Each path below is one point turned by a fixed rotation once a step. After each direction that follows a path, write how fast that rotation turns it, in degrees each step (0 if it stays still).
Each turn is a multiple of 5 degrees from 10 to 175, or 0.
Each row of a path follows its step; steps can be skipped.
Path 1:
step 0: [0.564, -1.108, -0.025, -1.077, 3.275, -1.430, 2.087, -2.454, 0.574, -1.877, -2.171, -1.835, -1.564, -0.083, -1.142, -1.879, -1.015, 1.419, -3.921, -2.292, -1.701, -2.075, 2.152, -0.516, -1.328, 0.978, -0.175, 0.459, -1.416, -0.031, -0.703, -0.308, 0.085, 1.408, -0.143, -1.459, 1.961, -1.074, 0.318, 1.028, 1.346]
step 2: [-1.082, 3.850, 0.994, 1.623, 0.117, -2.667, 0.639, -1.123, -1.984, 2.195, -1.926, -0.223, -0.335, 0.124, 0.429, -0.312, -1.747, 0.359, 0.305, -2.804, -1.535, 2.011, 0.622, -0.965, -0.947, -1.257, -1.913, -3.680, 1.995, 0.504, -0.821, 1.439, -0.337, -1.979, 1.500, 1.415, 1.107, 0.381, 0.411, -1.063, 0.028]
step 4: [-0.998, 3.013, -0.044, -2.269, 0.709, 0.459, 1.568, -0.478, 1.253, 0.793, -0.230, 1.418, -0.030, 3.011, 0.478, -0.478, 0.175, 0.087, -0.379, -2.594, -0.358, -2.719, -0.434, 1.392, 0.768, -0.827, -1.777, 1.798, 1.105, -0.199, 4.948, 0.922, -1.392, -0.947, -2.041, -1.045, -0.602, 1.348, -0.345, 1.965, 1.014]
step 5: [-1.975, 0.976, -0.891, -1.135, 1.240, -0.106, -0.998, -1.571, 1.298, 3.326, -0.579, 1.077, -2.257, -1.459, -0.797, -3.445, 0.960, -0.804, -0.440, -2.251, -2.194, -1.821, -0.301, -1.550, -1.459, -0.805, -1.905, -1.493, 1.686, 1.896, -0.908, 0.051, -0.277, -2.704, 0.365, -2.030, -0.402, -2.408, 0.902, -1.424, 0.293]
step 10: [-1.474, 0.068, 0.089, 0.266, 3.678, -1.753, 2.187, -0.293, 0.012, -0.357, -0.342, -1.827, -1.762, 0.969, 1.989, -0.103, 1.077, -1.796, 0.435, -3.536, -0.876, 1.164, 0.637, 0.126, -3.769, -0.428, -0.143, -0.570, 0.673, -1.219, 0.680, -2.495, -2.289, -0.393, -1.532, 0.291, -1.712, 0.017, 1.122, -0.372, -2.801]
step 11: [2.412, -1.134, -0.085, -2.423, 0.215, 0.544, 3.023, 0.532, 0.723, -1.265, -1.984, -0.975, -0.014, 1.369, -0.819, -1.060, 1.012, 0.343, -1.959, -1.213, -0.046, -1.523, -1.773, -2.402, -0.622, 1.168, -3.251, 0.975, -0.482, 1.301, -0.088, -1.612, -2.521, 1.236, 1.149, -1.839, -2.313, 0.602, 0.411, -3.231, 0.675]
step 16: [-0.632, -2.015, -3.275, -3.168, -0.143, -1.294, -0.700, 0.230, -1.862, 0.691, 0.996, -0.588, -1.681, -1.242, -0.202, -2.606, 4.236, 0.779, 0.679, -1.375, 0.518, -0.131, -1.245, -0.384, -0.170, 3.506, 0.596, -0.198, -1.167, 0.115, 0.823, 0.012, -0.719, -2.435, 0.130, -1.282, -2.212, -1.260, 0.268, -0.423, -1.180]
step 18: [-1.317, 0.490, 0.624, 0.395, 1.305, 1.647, 0.487, 1.159, -0.843, -1.321, -0.007, 1.136, 0.763, -1.619, 2.192, 0.560, 0.464, 0.761, -0.590, -1.252, 1.504, 2.496, -0.413, -1.197, -1.495, -1.134, 0.930, 2.128, 2.220, -0.879, -3.071, -0.639, -0.660, 0.157, 0.906, -2.075, -3.331, -1.182, 4.282, -1.841, 0.960]
step 19: [1.994, -1.921, -1.438, -1.157, 1.195, -3.145, 2.789, 1.749, -1.692, -0.624, 0.070, -0.268, 3.470, -0.402, 0.987, -0.364, 2.275, 0.673, -0.394, 0.735, 0.770, 1.058, -0.848, -0.163, 0.713, 3.213, 0.608, -0.044, 0.085, 0.059, -0.556, 3.308, 1.619, -0.707, 0.932, -1.510, -1.568, 0.995, 0.335, -1.237, 2.320]
step 20: [0.422, -1.669, 1.887, -1.023, 3.312, -1.210, 2.885, 0.060, -1.581, -0.407, 1.744, -1.006, -0.119, -1.106, 2.083, -1.273, -0.470, -1.153, 1.228, 1.176, 1.277, 1.327, 0.059, -1.404, 1.382, 0.549, 0.971, 1.172, 0.418, -1.402, -0.339, -1.410, -1.199, -3.087, -3.808, 1.314, 1.695, -1.051, -0.780, 2.004, 1.340]
[-0.360, 0.446, 0.420, -0.492, 0.113, -0.006, 0.238, -0.650, 0.168, 1.002, -0.140, -1.153, -0.055, 0.265, -0.571, 0.551, -0.716, 0.606, 0.051, -0.425, 0.010, -1.097, -0.365, 0.754, -0.348, -0.452, -0.597, -0.499, -0.015, 0.556, 0.094, 0.292, 0.762, 0.431, -0.094, 0.030, 0.685, -0.175, 0.790, 0.221, -0.269]
10
[-0.268, 1.328, -0.143, -0.720, -0.197, 0.558, -0.609, -0.572, -0.310, -0.756, -0.386, -0.239, -0.573, 0.111, -0.499, -0.014, 0.191, 0.023, -0.065, 0.887, -0.476, -0.442, -0.280, -0.691, -0.623, -0.068, -0.611, -0.136, 0.113, -0.608, 0.023, 0.549, 0.089, -0.659, -0.063, 0.890, -0.435, 0.817, -0.585, 0.135, 0.169]
35
[0.343, -0.735, 0.136, -0.659, 0.214, 0.531, 0.233, 0.053, 0.570, 0.852, 0.045, -0.781, 0.111, -0.248, 0.249, 1.124, 0.614, 0.111, 0.341, 0.094, -0.213, 0.414, 0.109, 0.110, -0.021, 0.568, -0.813, -0.375, 0.085, -0.608, 0.182, -0.673, -0.363, -0.788, -0.219, 0.137, -1.384, -0.013, 0.513, -0.532, 0.251]
10
[0.361, -0.805, -1.107, 0.063, -0.206, -0.615, 0.545, 0.579, 0.039, -0.261, -0.804, -0.133, 0.152, -0.458, -1.048, -0.209, 0.544, 0.001, 0.658, -0.364, -0.547, -0.264, -0.178, -0.612, -0.541, -0.497, -0.424, -1.060, -0.550, -0.004, -0.291, -0.043, 0.522, -0.141, 0.208, -0.238, 0.474, -0.276, -0.455, -0.356, 0.762]
130
[-0.149, 0.230, 0.164, 0.105, -0.299, -0.754, 0.557, 0.373, -0.217, 0.672, -0.375, 0.300, 0.424, -0.008, 1.297, 0.186, -0.402, -0.957, 0.360, 0.046, 0.276, -0.453, -0.410, -0.232, 0.221, -0.057, 0.119, 0.253, -0.155, -0.850, 0.214, 0.046, 1.382, -0.075, 0.416, 1.173, -0.266, -0.043, 0.096, 0.306, 0.724]
65
[0.529, -0.268, 0.090, 0.054, 0.533, -0.289, 0.891, -0.376, -0.359, -0.606, -0.653, -0.289, 0.515, -0.474, 0.488, 0.476, -0.850, -0.120, 0.894, 0.463, -0.554, -0.560, 0.343, -0.687, -0.366, 0.834, 0.045, 0.248, 0.543, -0.069, -0.724, 0.425, -0.376, 0.746, -0.582, -0.167, -0.082, 0.119, -0.051, -0.054, -1.034]
35
[-0.144, 0.704, -0.052, 0.004, 0.917, 0.319, -0.567, 0.543, 0.717, 0.275, -0.265, 0.097, 0.985, 0.080, 0.304, -0.727, 0.960, -0.445, 0.258, 0.636, 0.570, -0.653, 0.526, -0.529, -0.393, 0.313, -0.246, -0.206, -0.095, 0.229, -0.014, -0.407, -0.125, 0.525, -0.116, -0.395, 0.576, 0.743, 1.135, -0.080, 0.425]
55
Path 2:
step 1: [-0.487, -1.440, 1.726, -1.253, -0.535, 0.393, -0.117, 2.332, -2.864, 0.517, 0.213, 0.410, -1.318, 1.547, -3.282, 0.289, 1.017, 0.594, -0.519, -1.085, -0.142, 3.810, 0.697, -2.127, -1.575, 1.409, -0.706, 0.613, -2.343, 1.586, -0.924, 0.299, 2.557, -0.564, 1.558, 0.502, 1.850, 3.612, 2.951, 2.876, 0.245]
step 2: [1.115, -1.190, -1.986, 1.462, -2.999, -0.848, -2.668, 1.831, -1.838, -1.981, -1.424, 1.857, 0.498, 0.302, -0.854, 3.647, 1.158, 0.970, -2.869, -0.194, 0.815, 1.201, 0.333, -1.029, 1.428, -1.306, -1.928, 1.755, -2.621, -0.029, -0.289, 2.615, 1.078, 1.255, 1.008, -1.595, -2.491, -0.286, -1.545, 1.580, -2.119]
step 4: [0.608, -0.127, -2.648, 0.317, -1.573, -0.437, -2.872, -1.306, -2.184, 2.256, -2.290, -2.261, 3.167, 1.397, -0.988, 0.368, 2.972, -0.380, -1.675, -0.017, -1.208, 0.520, -3.009, -0.056, 1.092, -2.804, -2.498, 0.970, 0.272, -0.335, 0.670, -0.794, -1.248, 1.619, 2.693, 2.685, -0.285, 1.643, 0.563, -0.279, -0.464]
step 7: [2.690, -3.015, 0.779, -1.010, -1.109, 1.424, 2.224, -1.008, -0.026, 3.920, 3.667, -1.008, -0.781, 0.905, 0.015, -1.117, 0.506, 0.915, -0.969, 0.611, -0.238, 3.469, -1.541, -0.199, -0.572, 0.427, -0.575, 0.485, -1.395, -0.558, 1.120, -0.099, -1.720, 2.617, -1.890, -0.061, -0.851, -0.804, -0.617, -3.694, 2.462]
step 8: [-1.335, -2.670, 0.066, 0.408, -1.698, 1.511, 3.301, -0.854, -1.888, -2.095, 1.503, 1.759, 1.650, -3.314, 0.043, -1.649, -1.333, -1.184, 0.163, -1.516, -0.956, 0.032, -0.512, 2.671, 0.256, 1.979, -0.324, -2.419, -1.428, 0.652, 2.233, 2.683, 1.639, 0.531, -2.477, -0.565, -1.268, -0.363, -3.145, 0.048, 1.708]
step 12: [-0.715, 4.689, -0.209, 0.870, 0.934, -2.025, -1.644, 1.976, -2.090, -0.334, 0.921, 0.357, 1.176, -0.308, -0.237, -0.318, 0.662, 0.954, -3.295, -0.535, 1.092, 1.229, 0.753, -0.075, 0.802, 2.195, -0.505, -0.190, -1.648, 1.717, -0.252, -1.085, -3.984, 0.833, 1.017, -0.712, 0.950, 0.282, 5.097, 0.902, -0.399]
step 13: [-0.969, 0.547, -1.490, 1.172, -0.378, 1.496, -2.391, 2.365, 1.294, 1.580, 1.062, 2.472, -0.778, -1.325, 0.350, 0.568, 2.857, -0.213, -3.136, -1.723, 1.000, -0.108, -0.481, -2.152, 1.132, -1.357, -1.554, -1.329, -1.823, -2.220, -4.062, 0.496, -1.652, -0.093, -0.985, 2.197, 0.496, 3.693, -0.666, -0.576, 0.905]
step 15: [-3.929, -0.199, 0.878, 1.233, -0.702, -2.284, -1.701, -0.285, -3.156, 3.607, 1.818, 0.523, 0.085, 0.912, 1.721, -1.903, 1.389, 0.726, -2.861, -0.737, -1.482, -0.321, 0.583, -1.626, -0.604, -3.810, -0.341, 0.208, 2.136, -0.152, -1.832, -1.571, 0.919, 2.161, -1.660, -0.544, 0.645, 0.662, -1.289, -1.668, 0.030]
step 18: [0.086, -1.379, -1.369, 0.937, 1.576, -2.023, 1.564, 1.282, -2.386, -0.040, -0.464, -0.748, -0.581, 3.691, -0.169, -1.285, 0.700, -1.046, 2.499, -0.427, 0.327, 0.705, 0.559, 1.414, -2.351, 0.350, 1.052, 1.367, -3.242, 0.494, -0.428, 3.646, 0.295, 4.733, 0.258, -1.658, -0.491, 1.196, 0.511, -2.040, 1.831]
step 19: [1.752, -4.619, -0.863, 1.016, -0.386, 0.739, -0.989, 0.761, -1.689, -1.681, 0.400, -0.420, -1.218, 0.166, -4.545, 0.021, -0.400, -1.783, 0.437, 2.178, -2.059, -0.199, -0.330, 0.146, 0.974, 1.009, -0.522, -0.796, -3.741, 0.018, 0.819, 0.067, 0.021, -1.422, 0.998, 0.385, -1.802, 1.486, 0.470, 1.528, 4.086]
[0.345, 0.625, 0.553, 0.389, 0.425, 0.773, -0.305, 0.015, 0.146, -0.213, -0.223, 0.323, -0.279, -0.408, 0.093, 0.940, 0.229, -0.253, -0.343, -0.445, -0.656, 0.716, -0.104, 0.900, -0.544, 0.464, -0.492, -0.128, 0.257, -0.343, 0.481, 0.067, 0.724, 0.491, -0.074, 0.183, -0.855, -0.663, -1.065, 0.907, -0.364]
120
[-0.259, -0.163, -0.150, -0.161, 0.334, 0.160, 0.048, 0.740, -0.261, 0.520, 0.233, 0.366, 0.495, -0.802, 0.168, 0.901, -0.380, -0.288, -0.423, 0.358, 0.353, 0.174, 0.686, -0.616, -0.058, 0.151, -0.313, 0.450, -0.315, -0.123, -0.259, 0.436, -0.646, -0.304, 1.216, 0.201, 1.218, -0.164, -0.168, 1.010, -0.859]
35
[1.269, -0.028, 0.229, -0.667, -0.751, 0.007, 0.758, 0.245, -0.864, 0.374, -1.081, 0.473, -0.513, 0.387, 0.341, -0.199, 0.245, -0.671, -0.199, -0.028, -0.806, -0.393, -0.389, -0.372, -0.360, -0.697, 0.903, -0.343, -0.536, 0.335, -0.144, -0.004, -0.282, -0.252, 0.219, 0.059, -0.263, -0.361, -0.052, 0.526, -0.451]
20
[-0.226, 0.442, 0.238, 0.302, -0.026, -0.144, -0.029, 0.339, -0.645, 0.052, 0.003, 0.243, -0.082, 0.692, 0.024, 0.189, -0.202, 0.253, 0.252, 0.368, 0.403, -0.236, -0.647, -0.476, 0.417, -0.644, -0.041, -0.781, 0.206, -0.933, 1.083, -0.747, -0.141, 0.935, 0.070, 0.783, 0.951, -0.102, -1.104, -0.607, -0.298]
35
[-0.194, 0.817, 0.146, -0.322, 0.809, -0.307, -0.096, -0.036, -1.171, 0.380, 0.376, -0.438, 0.451, -0.146, 0.224, -0.377, -0.370, 0.952, 0.374, -0.097, -0.707, 0.858, -0.080, 0.076, -0.364, 0.097, 1.131, 0.248, 0.575, -0.417, 0.475, -0.060, 0.125, -0.640, 0.419, 0.418, -0.508, 0.647, 0.604, 0.046, -0.560]
130
[-1.066, 0.460, -0.315, -0.059, 0.277, 0.022, 0.576, -0.147, 0.070, -0.069, 0.250, -0.091, -0.579, 0.102, -0.279, -0.453, 0.709, -0.582, 0.013, 0.594, -0.407, -0.312, 0.401, -0.463, -0.497, 0.042, 0.044, 0.040, 0.733, 0.467, 0.310, 0.100, -0.064, 1.492, -0.314, 0.280, 0.048, -0.660, 1.204, 0.556, -0.711]
125
